Some points, each followed by its number:
c(-0.84, 0.44, 2.34, 0.55, -0.57, -0.21, 0.72, 0.37) 0
c(-0.38, -0.32, -0.65, -0.05, 0.94, 1.22, 0.16, -0.94) 1
c(-0.20, -1.35, -1.06, 1.12, -0.70, 0.37, -0.73, -0.07) 2
c(0.26, -0.12, 0.72, -0.30, 1.39, -0.32, -0.53, -0.64) 3
c(-0.91, 1.93, 1.13, -0.35, -0.58, 0.16, 1.51, 0.05) 4
c(0.07, 1.22, 1.42, -0.42, 0.85, 0.00, 0.70, -0.36) 5
c(0.62, 1.27, 0.05, 0.06, -0.38, 0.21, 0.44, -0.92) 6
c(-0.37, 0.56, 0.05, 0.00, -1.38, -0.17, 0.33, 0.14) 7
c(0.25, -2.34, -1.49, 0.32, 0.34, -0.02, -1.28, 1.22) 8
c(-0.96, 2.11, 1.26, -0.33, -0.63, 0.17, 1.50, -0.06) 9
c(-0.02, -0.77, 1.59, 0.45, -0.79, -1.75, -0.28, 0.81) 10
c(-0.21, 1.81, 1.15, -0.96, 0.28, 0.10, 1.18, 0.16) 11
c(-0.25, 0.58, -0.52, -0.94, 0.77, 0.08, 0.16, -0.69) 12
c(0.42, 2.21, -0.46, -0.53, -0.08, 0.25, 0.78, -1.46) 13
c(-0.44, -0.16, 0.38, 0.71, -1.24, -0.35, 0.22, -0.08) 14
c(1.59, -2.71, 0.82, 0.69, 1.55, -1.63, -1.89, 1.53) 15
c(1.33, -1.20, 0.62, -0.14, 0.60, -1.51, -1.16, 0.53) 16
c(-0.05, 1.16, -0.55, 0.26, -1.26, -0.07, 0.30, -1.51) 17
c(-0.19, -0.48, -1.84, -0.05, -0.10, 0.87, -0.29, -0.14) 18
c(0.31, 1.05, 0.11, 0.00, -0.26, 0.12, 0.41, -0.63) 19
c(0.02, 0.01, 1.27, -0.17, 0.44, 0.40, 0.44, 0.97) 20
c(0.24, -0.05, 0.39, -0.85, 0.26, -1.02, 0.15, 2.63) 21
c(0.19, 0.14, 0.89, -0.76, 0.18, -0.63, -0.13, 0.61) 22
c(0.25, 2.42, 2.30, -0.70, 1.56, -0.05, 1.45, -0.99) 23
c(-0.06, -1.48, -0.63, 0.51, -0.74, -0.23, -1.09, 1.28) 24
c(1.01, -1.96, -1.84, 1.50, 0.48, 0.13, -1.15, -0.88) 25
c(-0.39, 0.26, 0.26, 0.14, -1.31, -0.19, -0.06, 0.32) 26
c(-0.11, -1.23, -0.71, 0.43, -0.62, 0.17, -0.81, 1.03) 27
c(-0.89, 3.53, 0.15, -1.95, 0.38, 0.60, 1.89, -1.68) 28
c(0.46, -0.99, -0.95, 0.68, 0.20, 0.03, -0.47, -0.45) 29
Which point above is nearest to each new point by angle? Its number follows each.
c(0.23, -0.51, 1.31, -0.83, 0.01, -0.24, -0.55, 2.68) 21
c(-0.45, -0.40, 0.09, 0.39, 0.20, 0.22, 0.00, -0.70) 1
c(-0.41, -0.20, -0.59, 0.01, 0.88, 1.06, 0.09, -0.95) 1
c(0.43, -1.46, 1.35, 1.12, 0.61, -0.71, -1.00, 0.63) 15
c(0.28, -0.48, 0.36, 0.54, -0.74, -0.71, -0.43, 0.61) 10
c(-0.61, 5.57, 0.20, -2.96, 0.10, 1.06, 2.64, -1.12) 28
c(-1.19, 0.04, -2.86, -0.10, -0.92, 1.38, 0.27, -1.10) 18
c(2.22, -2.00, 1.20, 0.02, 0.89, -2.70, -1.87, 0.64) 16
c(0.03, -2.44, -1.14, 0.13, 0.62, 0.37, -1.49, 0.99) 8
c(-0.59, -0.42, -1.62, -0.04, -0.50, 0.85, -0.01, 0.46) 18
c(-0.83, 3.25, -0.12, -2.20, 0.47, 0.55, 1.79, -2.00) 28
c(-0.06, -2.10, -1.02, 0.13, 0.65, 0.28, -1.37, 1.00) 8
c(0.28, -0.24, -0.21, -0.45, 1.10, 0.97, -0.07, -0.15) 1
c(0.05, -0.20, -0.26, -0.22, 0.66, 0.65, -0.02, -0.17) 1
c(0.62, 0.56, -0.11, -1.70, 0.92, -1.27, 0.35, 2.21) 21
c(0.36, -0.41, 1.05, -0.63, -0.05, -0.25, -0.63, 2.23) 21
c(0.03, 1.00, -0.42, 0.29, -1.27, -0.20, 0.42, -1.44) 17
c(-0.65, -0.30, 0.36, 0.60, -1.45, -0.37, 0.17, -0.17) 14
c(-1.04, 0.07, -2.28, 0.11, -0.77, 1.19, 0.33, -1.17) 18
